The rows of A fall into 3 groups, and each row is roughly a mix of its group's hidden directions.
A (112 x 11):
[[-0.01  1.91  2.30  0.62 -3.16 -1.18 -1.55 -3.21  1.07  2.03  1.96]
 [-4.32  0.27  1.80 -1.53  0.18 -0.73  1.59  0.75 -3.37  0.54 -1.68]
 [ 2.75 -0.02 -1.81  0.36  1.34 -0.40 -0.30 -2.43  3.00 -3.17  2.11]
 [-0.39  1.62  1.48  1.26  1.60 -0.12 -1.83  1.18 -4.04  0.47  3.46]
 [ 0.46  2.65  0.11  1.10  0.44 -1.32 -2.61  0.22 -4.33 -1.30  2.18]
 [-2.20 -0.20  1.26  0.35  1.82  1.34 -2.04  0.81 -3.95  2.29 -2.24]
 [-0.66  1.90 -1.18 -1.76  1.61 -0.50 -0.06 -0.11 -3.75  0.45  4.09]
 [-2.89  2.50  2.83 -0.45  0.17  2.56  1.94  2.26 -1.81  0.25  0.90]
 [ 0.43 -3.45 -1.30 -1.37 -0.25 -0.26  0.97 -1.89  3.16 -1.18 -3.28]
 [ 2.24 -1.09 -0.30 -1.06 -3.12 -0.94  0.13 -1.68  2.38 -3.97  0.37]
 [ 2.93 -1.27  0.46  2.02 -1.07  2.71 -2.24 -0.39  1.52 -3.40 -0.62]
 [ 2.16 -1.37 -2.74 -0.75  1.98 -0.22 -0.36 -2.22  1.70 -3.90 -0.82]
 [-2.66 -2.57  0.16 -1.83 -0.54 -0.07  2.16 -0.11  4.08  0.64 -1.83]
 [-0.15 -0.60  2.35 -1.04 -3.14 -1.77  1.40  0.54 -1.11 -4.34 -0.41]
 [-1.58  0.39  2.92  1.36  0.05  3.93  1.05  1.90  0.08  2.36 -1.93]
 [-0.99 -3.38  1.78  1.78  0.05  0.50 -0.85  2.09  0.08 -1.99 -3.79]
 [-0.52  3.62  2.41  2.76 -0.78  0.33 -2.32  2.04 -1.71 -1.30  0.84]
 [ 3.57 -0.66 -1.86  0.65  2.55 -0.16 -0.05 -1.28  2.49 -2.84  1.71]
 [-1.72  2.22  2.02 -1.07 -3.83 -1.16 -0.22 -1.68 -2.48 -0.65  1.95]
 [ 2.97 -0.71 -1.78  1.55  4.49  1.23 -1.42  0.96 -0.67 -0.95  1.25]
 [ 3.13  2.09 -0.51 -1.57  1.42  1.83  1.56 -0.52  1.22 -3.05  2.58]
 [-1.34  1.47  1.14 -3.29 -1.98 -1.69  3.81  1.48  0.56  1.23  0.99]
 [ 2.13  0.34 -1.00 -0.04  0.31  0.76  4.06  2.26  1.90 -1.42 -2.99]
 [-1.60  1.04 -0.82 -1.85  1.40  0.64 -2.44  0.63 -0.84  2.76 -4.21]
 [-1.01 -1.83 -0.77 -0.98 -2.70 -2.68  1.28 -2.17  3.19 -2.31  0.48]
 [ 1.50 -0.81 -1.39 -0.50 -2.16  0.32  2.62 -0.22  3.14 -0.02 -3.97]
 [ 0.63  2.07  1.16  2.13  2.27 -0.78 -2.09  0.94 -1.16  1.07  4.29]
 [ 0.86 -2.86 -1.36 -1.66 -0.45 -0.34 -2.40 -2.60  0.51 -3.38  2.10]
 [ 2.69 -1.83 -0.29  2.62  2.42 -0.17  0.30  0.68  0.44 -0.44  4.25]
 [ 2.16 -1.50 -0.58 -1.13 -1.00 -1.38 -0.25 -2.11  2.55 -4.44  0.51]
 [ 1.55  1.92 -0.52 -1.86 -0.25 -1.32 -2.53 -0.32 -1.47 -0.43  4.68]
 [ 2.19 -0.57 -2.06 -1.03 -0.12  1.10  3.31  0.96  1.36 -2.46 -3.31]
 [-0.43  2.20  1.56  0.96 -3.09  0.85  0.43  2.52 -3.14  1.68  2.14]
 [ 2.55  2.15 -2.01  0.98 -0.45  1.16  0.56  1.76  1.31  2.82 -3.42]
 [ 0.93  0.58 -1.35 -1.21 -3.28 -2.31  2.40 -2.09  1.05 -2.34  2.28]
 [ 1.77 -2.39  1.27  2.67 -2.76  1.29  0.89 -1.53  2.92 -0.24 -1.96]
 [ 3.36  2.04 -0.63  2.09  0.82 -2.29 -1.67 -2.42 -0.78 -2.63  0.47]
 [ 1.68  0.24 -0.40 -0.20  0.67 -1.35  3.30 -1.72  0.53 -3.39  3.39]
 [ 0.69 -0.54 -0.06  1.66  3.60 -1.80 -0.85 -0.20  4.28  0.28  1.89]
 [ 1.97  0.06 -1.33 -2.91 -1.10 -1.76 -1.23 -2.97  2.47 -2.73  0.30]
 [-0.21 -3.04 -0.50 -0.59 -2.55  0.76  0.56 -0.97  2.82  0.92 -3.93]
 [-0.13 -0.90  1.68  1.78 -1.63  2.57  0.54  0.81  1.84  0.59 -4.65]
 [-1.03 -1.52  2.43  3.59 -1.90  1.26  2.02  2.81 -1.37 -0.74 -0.76]
 [-0.43  2.64 -2.11  2.24  0.68 -0.74 -0.97 -0.06  4.25 -2.35  0.53]
 [-3.74 -0.74  0.54 -0.83 -1.00 -1.39 -0.69  1.64  1.11  1.09  4.29]
 [-2.36 -1.02  1.52  0.27  1.22  0.18 -0.68  1.97 -1.29 -0.61 -5.05]
 [ 2.28 -0.80  1.21  2.40 -0.20 -3.04  1.54 -2.44  1.80 -1.96  2.17]
 [-1.58  2.21  0.98 -0.02 -0.08  0.14  3.21  1.44 -3.70  2.15  1.83]
 [-2.48 -0.69  1.89  1.66  1.75  0.20  2.57  2.05 -2.83  2.57  1.00]
 [-0.78  2.37 -0.26 -0.65  3.05  2.10 -1.24  3.28 -2.40  1.08 -1.67]
 [ 0.99  0.06 -1.17  0.71  1.22 -0.61 -0.03 -2.03  0.41  1.57  5.57]
 [-1.57 -0.66 -0.65 -1.21 -1.73  1.35  3.18  0.46 -0.91  3.57 -2.99]
 [ 2.28 -0.75  0.05  2.83 -0.72 -1.67 -1.13 -0.80  2.87 -3.86 -0.57]
 [-1.66 -0.75  0.65 -0.13  0.84  0.22  1.03 -0.73 -5.15  3.09 -0.48]
 [-0.68  2.19  0.88  1.63  0.73  0.72 -5.24  1.55 -0.52  1.33 -0.93]
 [-4.06  1.62  1.83 -1.68 -2.76 -0.93 -0.59 -0.26 -2.83  0.48 -0.12]
 [-2.64 -2.04  2.20  2.93 -0.72  0.84  1.58  0.37  1.34  3.10 -1.63]
 [ 0.92 -1.99  3.18  2.97  0.32 -3.47  0.41  0.27  2.37 -0.70 -0.49]
 [-1.94 -1.42  1.01 -0.53 -1.36  0.88  1.82  0.21  1.44  3.26 -4.09]
 [-1.64 -0.14 -0.35 -3.77 -2.14  0.28  1.26  1.05  3.59  0.32 -2.24]
 [ 1.79 -1.88 -0.47  0.18 -3.70  0.80  0.52 -2.15  3.08 -2.51 -0.64]
 [ 3.71  0.00  1.02 -1.29  1.24 -0.59 -2.63  2.42 -0.13 -3.04  1.42]
 [ 2.18  1.10 -3.41 -1.16  0.58  1.15  0.37  2.52  2.70 -1.47  2.43]
 [-2.66 -0.93 -1.81 -2.40  0.80 -2.65  1.07 -1.87  0.03  3.25  1.61]
 [-0.79 -3.79  0.62  0.47  1.11 -0.45  0.38 -0.85  2.57 -1.79 -3.83]
 [-0.86 -0.70 -2.94 -3.48 -0.25  3.34 -1.15 -1.38  1.18  1.63  1.39]
 [-2.05 -1.20 -1.57 -4.73 -0.68 -0.98  1.24 -0.99  1.06  2.40  1.04]
 [ 3.39  1.48  1.13  1.84  1.31 -1.43  1.20 -1.63 -0.86 -3.03  2.51]
 [-3.09  1.85  2.21  2.65  1.53  0.19 -0.91 -0.04  0.90  3.25 -1.71]
 [ 0.62 -1.87 -0.90 -0.30 -0.74  0.46  4.77 -1.07  1.26 -2.34 -2.44]
 [-2.46 -0.86  0.51 -1.34 -1.29  2.38  0.72  0.79  1.66  1.69 -4.41]
 [ 0.38  1.01 -3.28 -0.76  0.73 -1.73 -2.79 -0.61  0.40 -4.24 -0.37]
 [ 1.85 -1.76  0.72  1.27  0.46  3.13 -1.90 -1.56  0.52 -1.14  4.02]
 [ 0.27  0.08  0.50  2.62  2.49 -1.16 -0.57  2.70 -3.29 -0.22  3.04]
 [ 1.33 -0.45  0.87  3.35 -1.35 -1.98  1.29 -1.30  3.98 -1.42  1.25]
 [ 3.18  1.45 -2.27 -1.70  0.63 -0.24 -1.14 -0.20 -0.98 -3.99  1.88]
 [-0.88  0.35 -1.17 -1.21 -0.10 -1.58  2.58  1.64  4.84 -1.15 -1.44]
 [ 0.21  1.46  3.94  2.04 -1.96 -1.65  2.24 -0.54 -1.94  0.40  2.18]
 [ 0.25 -2.46  0.58 -0.37 -2.04 -0.49 -0.35 -0.72  4.80 -2.14 -1.77]
 [-0.07  1.46  2.45  2.43 -2.05 -1.89 -2.12 -2.31 -2.46  2.08  0.63]
 [-2.44 -1.80  2.35 -2.65 -2.95  1.10  1.89 -0.52 -1.67 -1.57 -1.26]
 [-2.21  0.25  1.58 -1.16 -0.99  1.67  2.97  1.00  1.87  3.98 -0.85]
 [-3.07 -1.60  1.93 -1.83 -2.37 -1.28  1.92 -0.11  2.29 -1.25 -2.36]
 [-2.32  3.14 -1.48 -2.01  0.94  0.20 -1.35  3.30 -2.31 -0.96 -1.02]
 [ 0.41  2.80  0.65  0.68 -3.28 -0.04 -2.15 -1.50  2.02  2.19  2.65]
 [ 2.51  1.75  0.07 -0.64 -2.74  0.49  1.26 -2.40 -2.86 -3.01 -0.57]
 [ 2.27  0.81 -1.17 -1.42  0.74 -2.86  0.03 -0.49 -2.79 -0.72  4.00]
 [ 0.25  2.09  3.24  0.83 -2.34  0.43  3.12  0.61 -2.66  1.05 -1.68]
 [ 1.76  1.44 -0.24  0.25  1.79 -1.32 -3.90 -0.86  0.79 -1.76  3.55]
 [-0.17  2.29 -4.07 -3.13  1.29 -0.55 -1.10 -0.11 -0.46  0.10  2.71]
 [ 1.93  0.07 -0.63 -0.90 -3.01 -0.39 -0.04 -0.95  0.48  1.41  5.02]
 [-2.88 -2.71 -1.86 -1.72  0.34 -1.11 -0.23 -0.22  1.84 -0.86 -3.85]
 [-1.98  1.93 -1.08 -0.83 -1.66 -2.77 -3.19 -0.36 -0.33 -1.06  3.31]
 [-3.27  0.92 -0.68 -1.85  2.35  0.66  0.29  4.02 -0.89  0.26 -2.00]
 [-3.73 -1.73 -0.87 -0.87  1.58  0.84 -1.40  2.70 -0.75  2.33 -2.34]
 [-0.91  2.64 -0.01 -1.41  0.29  0.07  2.45  1.70 -4.63  0.99  1.11]
 [-2.43  0.55  1.16  0.68  2.12  0.25 -0.77  2.08 -3.12  3.84  0.68]
 [-3.58 -0.48  0.64 -0.51 -2.95 -2.99 -0.98 -1.03  2.46  1.48  0.90]
 [ 2.77 -2.09 -2.69  0.42 -0.30  1.10  2.07 -2.05  3.40 -0.73  1.03]
 [-2.99 -1.54  1.61  0.95  2.05  0.09  0.56 -0.64 -2.26  4.19 -0.16]
 [ 3.67 -0.02 -3.63 -1.18  0.58  1.07  1.72 -0.85  0.47 -2.91  0.71]
 [ 1.97  1.43 -0.04  1.67  1.73 -0.37 -0.14  1.28 -4.62 -2.47  1.23]
 [ 1.49 -3.41  2.44 -1.24 -0.92  0.71 -1.29 -0.62  1.87 -2.89  2.42]
 [-2.36  1.69 -0.29 -2.94  2.36 -1.32  0.65 -1.41 -0.42  0.59 -3.88]
 [-1.91 -2.35  0.72  0.32  2.30  0.75 -0.42  2.73 -2.43  1.23 -3.43]
 [ 1.82 -0.68 -2.68 -1.91 -0.99  0.58 -0.65 -2.49  4.00 -1.87  0.66]
 [ 1.29 -0.63  1.44 -0.91  1.05  2.04 -0.42  0.17 -4.25  1.09  3.57]
 [ 2.41 -0.85 -0.28 -0.19 -1.21  0.76  3.18 -1.38  3.87 -0.32 -2.57]
 [-0.23 -2.53  1.18  3.36  1.57 -0.90 -2.07 -0.32  2.27  0.22 -3.24]
 [ 0.15 -1.01 -1.20 -1.09  0.29 -1.41 -1.56 -1.05  4.49 -2.21  2.85]
 [ 0.96 -3.04 -1.07  0.85  0.39  0.95 -3.73 -1.72  1.47 -2.68 -1.75]
 [ 0.36  0.56 -2.84  0.63  3.49  2.51  1.54  1.41 -1.68  2.38 -1.47]]
Here is one row of each group, with its name. Which group are the others in?
[-0.22  0.20 -1.91  0.08 -1.39 -2.81 -0.95  0.60 -0.54 -2.93  4.32]	L
[-2.83 -1.15  2.33  0.92  0.36  0.27 -0.91  2.75 -2.07  0.85 -3.64]	N
[-3.66 -2.18  2.60 -1.56  1.19 -0.82  0.80  0.85  0.91  3.08 -1.15]	H

[ 0.64  0.73  2.26  3.94  1.68  2.63 -0.49  0.80 -3.14  0.56  0.33]	H
[-1.92 -0.17  1.14  1.58  2.54 -0.20 -3.09  1.37 -2.68  2.44  1.97]	L
[-4.22 -0.11  1.03 -1.92 -1.61  1.53 -0.13  2.19 -0.86  3.04 -0.33]	L
[-0.75 -2.28  2.02  1.25  1.42  2.16  1.77  1.76 -1.70  3.14 -2.33]	L
[-2.42 -1.43  2.30  0.97 -0.21 -0.94  0.18 -1.35  2.98 -0.45 -4.05]	N
[-0.10  1.61 -3.40 -1.90  1.92 -2.87 -1.58 -0.43  0.23 -1.06  2.97]	H
[ 0.63 -2.54  3.01  0.79 -1.11 -1.25  0.03 -1.01 -3.58 -3.02 -0.40]	H
[-1.22 -0.76  1.41 -1.04 -4.09  1.21  2.98 -0.47  2.25 -0.97 -1.99]	H
[ 0.35  0.08 -1.05 -0.09  4.41 -0.01 -2.68  1.08 -0.43  3.09  1.92]	H
[-1.99 -1.89  1.47  0.77  0.56 -2.87 -0.32  0.30  4.37 -0.21 -2.05]	H
[-0.38 -2.37 -0.19  1.30 -1.09  0.83 -1.57 -1.48  4.00  3.34 -1.14]	N
